Named moves, each a turn or a mirror, and the order they were made in; the first pair answered
vetev:
[  7  19  32  18  -4  -8  48   4 -20   4 -12   6  17 -18 -33  16  -7  -2
  16  43 -24  -5 -32  -1  11  20  -4  -6 -19 -31  11   0  -1 -29   3] => [  5  24  30  18  -8  -5  54   5 -17   8 -14   2  18  -9 -28  15   3   1
  20  47 -25  -7 -25  -8   8  23   0  -4 -21 -31   9  -1  -3 -23   3]
[-23  -5  -4 -23  11   1  13 -12  -7 -18  22 -22 -25  12 -19 -22   4  10
   3 -11   6  34 -11 -15   2  -6   9  22  -2 -19 -23  -8  -1  44 -15] => [-14  -5  -6 -24  16 -13  -6 -12 -22 -18  27 -15 -21  -8 -14 -22 -12   2
  -3  -9  12  35 -35  -6   9  -7   4  25  -6 -22 -18  -1  15  41 -17]
[  7  -8   5  -7  15  31 -18  10  10   3  10 -24  -3 -28  23   7  -2   5
 -12 -24   6  -1   5  21 -15  -7   2  -7  19 -12   0  24 -21  21 -14] => [ -1 -10   6  -3  16  34 -10   6  10   3   9 -26  -5 -23  23   8  -3   7
 -14 -21  -1   0   8  15 -16  -3   0  -7  20  -7   0  21 -21  22 -16]
[-15 -12  10   2 -47   2 -21  48  -8   8  -7   7   0  12 -24  20  -3  20
   0  12  -4   5  26  -3 -35  26 -33 -17  24  41 -12  -2 -36  -5 -28] => [ -4 -10  12   0 -39  -9 -40  46 -25   4  -5  14   8 -13 -23  14 -18   3
  -9  13   6   3   0   3 -32  26 -39 -20  19  39  -7   9 -22 -14 -23]
Vabo:
[ -5  12  18  -4 -19  17  17  36  26 -16   3 -10  11  19 -19  13  11   4
  29  16 -34  15  25  -3 -18   9  -3   6   6   0 -18  -7 -14   1   8] => [-13   6   0   7  28  15  43 -16  -9  32  -4 -13  -5  22   5  -1  11  -3
   6 -14  -1 -11   0 -19  17   7  20   7 -22 -11   9 -22 -16  12 -14]
[ 37  21  19  14 -21 -10  18  15  -5   2  -2  -2  43 -44  -8  29  -9 -13
  -6  22   3  14 -34  20  16  32   0 -28   3  -2  22 -15   4 -40  14] => [-11   3  -2 -15 -13  26   7  24  27 -19  20 -25   5  29 -12 -14  17  25
  24   1 -49  20  55 -19 -30  -1   8  -1  18  -5 -26 -14  -5  19   6]
[ -5 -11 -15   1  15  -6 -31 -21   9   8  18   9 -15   0   7  13 -25   1
 -29   1  12  -8   0 -14   3 -27  11  22  17  11   1   5  24   4  -5] => [  4  -6  -5   4   1 -10 -34 -11  16  -3  15  13  -5  -7   1  21 -28  -2
 -28  18  12  -1 -10  -2   0 -18   4  16  18  13   3  12  26  -5   2]
Lide:
[-15 -11 -23  -6   7 -13 -17  -1   9  -4  -3  -1 -12  20 -10  -9  -5  20
 -31 -19  30  -4  22  22  -8  -6  -8  -5  19  20  -5  -8  19   1   6] => [-18  -8 -26 -10  12  -8 -17  -7   5  -6  -6  -3 -16  22 -10 -22  -5  21
 -21 -22  25  -8  21  20  -4  -1  -2  -3  11  16  -4 -11  16   4   1]
[ -6  -1  -8   0  11  -1  17  -3  21  20  11  -4  -6  16  31  38  19   4
 -22   4  21  -4  -5  15  -5  -1 -23  -8   3   6  12   1 -16 -11  18] => [-25   1 -17  -1  27  14  20 -18   6  21  14  -4 -18  35  27   5  26  11
   4  -1   1  -9 -10   1  -2  -1 -11   5  -7 -10   2 -13 -16   6   4]
[ -4   0 -20   0   8  -4   3  13 -11   8   2  -1  -8 -10 -14  -4  10  14
  25  20 -14   2  24   6  -7  10 -22  -4  -1 -22   9 -15  38  10  -3] => [  8   0 -15   4  -5 -14   0  20   3  15   0   3   6 -19  -8  20   5  13
  12  21  -7   9  26  11  -8   9 -26 -13  12 -13  12  -8  35   1   5]
[ 14   0  -8  -3 -13  -7   4  -9  15 -11 -17  -1   5 -14   2 -11 -10  -9
 -12   4  20  -8   6  -2  -8  -1  -9   0   7   6 -10 -19   8   7  15] => [  0   3 -10   1  -2  -1   7 -13  11 -10 -15  -5  -2  -4  -4 -24  -6  -6
  -3  -6  12  -8   4 -11  -8   1  -6   6  -1   0 -14 -28  14  14  10]
lat:
[-15  19  -4   0  13 -19 -12 -21   9  -5 -28  12 -13  -2 -11 -22  11  -8
 -16 -40  18   5 -20   5  13  -7  -2  27   4 -23  17 -22  26  18  23] => [-14  23  -4   6  25 -15 -12 -23  -1  -3 -27  11 -16  -6  -9 -26   8  -9
 -17 -40  16  11 -29   3  17  -9  -3  27   4 -26  23 -17  24  20  17]
[ -2  11   0 -12 -23   5  13  18  19  -8   2   5   2   5 -13   4   3   0
   6  14 -11   5  12   6  -6   5   2 -11   4   3 -14   8  -6   1  20] => [ -4  16   7  -9 -12   9  16  10   9  -4   3   4   3   3 -17   1   7   0
  18  21 -20  -2  -1   7   1  10   4  -7  -5  -8 -13   9  -3 -11  13]
[-16 -25 -40  11  -6  -4  12 -24   6  -5  -9 -37 -24   6  13 -34  25  27
  -3  -8  18   6   1 -26  10 -16  11 -12   9   0  -1 -17  24   7  45] => [-19 -15 -34  14  -5 -10  15 -28  -4 -13 -13 -36 -28   8   8 -38  29  28
   8  -5  13   6  -5 -24  16  -6  10 -11   0  -6   0 -22  27   7  40]
Pairs:
(2 to 4 moves a pair)
[ 19   0 -25   7  32 -37  11 -27 -40  37  14  10 -16   6   3 -20 -31  -9
 -35 -59  25   1 -23 -34  33 -17  -6  -6  -3   3  11  -3   1   6 -25] => [ 35  20   1  -3 -13 -45 -37  21 -31 -25  11  28   2 -17 -39 -23 -39 -12
   5 -16 -22  23 -39 -13   6  -9 -35   3   5  -5  -9   9  26 -17  -7] : Vabo vetev Lide vetev
[  8  -8  11   6  -3  36 -17   6   9 -36  21   0 -11   9 -26  -8   9  -5
 -21  -8 -11  10  39   4 -10  -2 -18   8  35   9 -10  -1   3   8 -16] => [ 17  -5   8  24  22  21  -4 -22 -21  -6  12   6   0 -14 -10  -1  -5 -17
 -46 -21  25  -5  -8  15  23  10 -11   1  20   4  22  -9  -2 -14 -26] : Vabo Vabo Vabo Vabo
[  1   6  13 -16   1 -13  38  -5  14 -14 -12  25  28  34 -23  17  27 -17
  22   3  -7 -12  11   6 -19  12  22 -17  13  -8 -26 -40   7 -21  31] => [ -3 -13   0 -31  -1 -17   8   5  31 -24   5  20  11  43  -9   9  20 -10
  11 -12 -10  -9  35  -2 -31  -8  10 -15  28   8 -36 -23  15  -4  37] : Vabo Lide vetev Vabo
[ -8  19  -7  17  -2  -6  36 -10  17  15 -25  13  13  -3  -8  10   7 -11
 -16   8  23   9 -33  -6  11  13   5 -28  -3  -4   8 -35  -8  -6  15] => [ -6  -5 -14  -8 -12  -6 -21  18  40 -15  -5   6   2   7   4   4  -5   2
 -28  -8   7  20   5  -9 -19 -21  -9 -22  23  18  -9  -3   4  19  21] : Vabo vetev Vabo Lide
[  8   2   8 -10 -61  -8   0  -2  49 -58 -17  26 -17 -17 -29  -8 -15  -5
   1  10 -18  15  24  -4 -53  12  -3   9  33 -20 -30 -16  41  -3  54] => [ -8  -7  -7 -16 -40   3  12 -17  50 -49 -10  16 -35   6 -22 -29  -7  10
   4  -9 -24   6  46 -23 -52   2   5  20  32 -20 -37 -19  34  22  44] : Vabo Vabo Vabo
[  7   2  22  17  -9 -40 -18  -7 -17 -20  -3  23 -12 -28  14  18 -18  -2
 -18 -27  23 -10 -24  15  13  22  -4  -3 -13 -15   6  -8  11 -13  -5] => [ 14   0  23  16 -34 -33   3   5  20 -12  -7  13  -3 -18  18  48  -9   0
 -25 -18  30  -3   7  13   5  16  -3 -12   1   1   4  -1 -13 -18   7] : Lide vetev Lide vetev
